One vector is turned by the same rotation once a step. Each row is the vector after some number of steps, and that number follows the row.
The counts run from 0 to 298.
[ 17   7   5  20 -12   4 -14  10  -5  -8   6 -14  14  -1   7 -19   8   3
 -20 -13   2  36   2   6  -9 -13   3   5   2   3 -17 -11   2   7  -1  15
  -5]  0
[ 16  -9   7  27   1   3 -21  -8  -9 -18   1   8  16  11   4  17  -3  15
   0   2 -13   1  14 -13  11   4 -14  -2  10   2 -16  13  15  -6 -18  -2
 -10]  183
[-14 -18 -10  -1 -12  -5  -9  11  -3 -15  11 -16  -3  10   2   9   3  -6
   8 -14   7  33  -6  -4   5 -16  12   8  -1 -25  18  -9   0   2 -16 -12
  -6]  251
[ 10   2  -1  -4   4 -10  -4   9  11  -7 -15  -4  14  -8  24  19 -16  -4
 -25  -9  -3  26  -6   4  -6 -23  14  -1  -1  -7  -1  -6  23  12  -8   5
  -8]  15
[  1 -24   1  23 -14  13 -10  13  -9 -13  14 -15   4  17  -5   5 -19  -6
  -2   2 -12  40  -2  -1  -3  -7   0  -2   1  -9  -6 -16  -6   7   2  -4
   7]  241
[ 17  -1  22  16   2   9 -10  -7   7   4  10   1   0  -3 -12   4 -19  -2
   6  17  -2  17  -2  -9  -1   8 -18 -19 -16 -19 -21 -13   6  -9  -4  12
   9]  76
[  4 -11  10  14   0  -2  -2  19  13  -7   6  -6   2   1   3  23 -28 -16
  -2  -4 -15  36  -7  -4  -7 -10   2 -15  -2 -14  -5 -14   5   9   4  -8
   9]  235
[-11 -13  -2  13 -18   8 -18   1 -12 -11  26   1 -14   6  -6  -8  15  -4
  12 -11  -7  31 -13  -6  -6 -18   0  12  -4 -12  11 -10  -9   4 -15 -14
  -3]  112
[  6  -8  10   7  -3  -6  17  14  24 -13   2  -9  -3 -15  -5   5   2  -2
   1  -3  24  33  -8 -17 -10  -4   4  -6 -21  -3   5 -21  11   4  -6  -8
   9]  223
[ 15 -11  -5   4   3  -6 -22  -5  -7  -6  -1   1  22   9  13  29  -9  -3
   6  -1  -7   2   2  -5  12   3  -2   8   2 -31  -8   7  16  -7 -25  -1
 -15]  43
[  7  14   8   2   3   5 -27 -11   1  -4 -16   6   5 -15  11   1 -17  12
 -33  -5  -9  10   3  11   3 -18   7  -8  -2 -12  -9  11  16  -9 -13  15
  -4]  151
[ 14   9  17   7  -2  17 -16 -27  -7   8  -7   3   2  -8   0   4 -12   5
 -14  13  -9   6   2   8  10 -10   1 -17 -10  -6  -2 -11  20   0  -8  32
  -2]  291
[  0 -12  12   9   5  -7   6  10  17  -3   1  -8   0  -4  -1  24 -26 -13
   1   1 -11  37  -3  -9  -6 -10   7 -19  -3  -7   6 -14  12   4   4  -5
   7]  234
[  5   4   2 -15 -10   8  -7 -12   1   4  13  -9   7 -10  -3   1  17   0
  -1 -10  23  21  -6   3  14 -19  20  11 -10  -5  20 -11   3  -3 -14  22
 -12]  277
[ 17 -19   8  -1  -1  -7  -7 -17   3  -4   6  -4  24   7   6  38  -7   1
  14   6  -6   8   6 -15  20   3   4  -3   8   1   4   2  19 -11 -14  16
 -19]  46
[  9  -5  10  14 -27  12 -11 -21 -13   7   8 -17   6   1  -5 -12  11  -1
  14  -2  -4  14   0  -1   0  -1  18  -7   0  -7  15 -27   5  -3 -15  26
 -11]  270
[-12 -20  -7  14 -24   4  -8   0 -10 -18  -4 -21 -10   4  -5  -8   2   1
   6  -2   1  22  -5  -7 -10   2  13  -7  -5 -24  14 -19   7   0 -18 -10
   1]  248
[-10 -12  10   1  -7   0   7  -7  12 -16   6   0 -20  -5 -18  -3   2   7
   3  13  21  22 -10 -14  -9  -5  -7 -18 -25 -16   9 -14  13  -2 -13  -8
  10]  88
[ 20 -12   6   6   2  -1 -11  -5   2   0  11   0  27   8  11  39 -11  -5
  11   3  -6   9   4 -12  24   1  -2   8   7   3   1  -3  13  -7 -10  12
 -16]  47
[ 11  -1  17  -6   6  -4  -7 -15  19   0   1  -3   8 -14  -6   8  -2   9
  11   8  24   8  -2 -11   7  11  -6 -10 -18 -28  -8   0  15 -20 -21   8
  -1]  66
[-12   7  13  -7  -8 -10 -15  -8  14   3   7   3 -11 -11   0   6   8   1
  18 -21 -11  24  -8  -6  -2 -17  18  -7  11 -14  25  -2   7 -10 -19  -1
 -14]  121
[ 16 -11  12  24  -4   1  -3 -13   2 -18   5   7  14  10   0  23   3  12
   6   7 -10   5  11 -18  14   1  -6  -6  15  26   0  -1  17  -3  -9   5
 -15]  185
[ 18   3  17   6  13 -19   2  10  29  -6   8   6  12 -11   6  21   6   1
  19 -12  16  14   0 -19   2   1  -3   1  -2  -6  -3   3  13  -4 -18  -7
 -11]  202
[-14 -23  -6  -3 -15  -5  -2   5  -2 -15  10 -15  -4   6  -3   9   7  -4
  11  -6   9  27  -7  -9  -5 -14  15  -2  -5 -15  28 -12   4   5 -13 -10
  -9]  250
[ 31 -11   5  19  -6   9  -4  -2  -7   2  24   1  20   9   6  12   3  -5
  21   5   2   5  -1 -13  10   2  -9  17 -10  -4  -9 -16   5  -3 -15  12
 -12]  53
[ 13   5  15   7   5 -17   1  -3  25  -7  -7   3   7 -15   2  15  12   8
  19  -4  17   9   2 -22   4  11  -1  -6  -3  -4   0   0  18 -13 -20  -4
 -10]  201
[ 17  -9  21  25  -8   1   1   2  11  -8   9 -14   7  -2 -10 -14   1  10
   1   8  18  21   5 -13 -11  14 -10 -15  -9  -1 -20 -16   7  -7  -2   5
   8]  216
[ -5 -12   6  10  -8   7   0  -4   6 -12   3   1 -20  -7 -16 -12  -1   4
   3  11  14  18 -12 -13  -8  -1 -10 -10 -28 -26  -7 -16   8  -1 -16 -10
  13]  87
[  5  -7  12   7 -18   9 -12 -13  -6   8  15 -14  10   4  -1  13   1 -11
  14  -6 -11  25   0   1  12 -12  22  -3  11   6  18 -15  -1  -6   0  29
 -14]  266
[  5  -8  -7  12  -8  -1  -5 -14  -7 -28 -13  10  -2  -3   7  -6  11  21
 -18   6   7  -7   5 -11 -10 -12  -3  -4 -11  -4   9  -4  27   5 -29  -6
 -12]  168
[ 21   7  14   6  -2  18 -11 -13  -5   7  20  13   8   2   5   2 -12  -3
 -14   9  -7  10  -3   8   0 -27 -10   2 -19  -3  -1 -18  12  14  -6  22
  -7]  294
[-19 -11   1  -1   2   4 -13  -4   8 -14   0   1 -20  -6 -13   6 -12   5
  -7   5  11  29 -11  -6   4  -5 -10 -13 -16 -29  -6   5   7  -7 -15 -14
  15]  92
[ 15  -8   1  26  -6   0  -8  -2  -1 -20   1  -2   8   0  -4  -5  23  17
   8  -3  20   4   6 -17   7  13  -9   7  -5  -6 -14   3   7  -8 -26  -6
 -10]  194
[ 19  -1  27   8  11 -11   0   3  31  -3   9   1  17  -4   2  23  -6   1
  11  -2   8  24   6 -19   8   7  -4 -12   4   9  -9   2  10 -10  -2   7
  -2]  207
[ 20 -10   9  31 -11   0   4 -10  -1 -20   3   6   8   3   0   2  20  13
  16   6   6  -1   9 -26   3  11  -6  -4   4  16   1 -11  16  -3 -22   0
 -14]  190
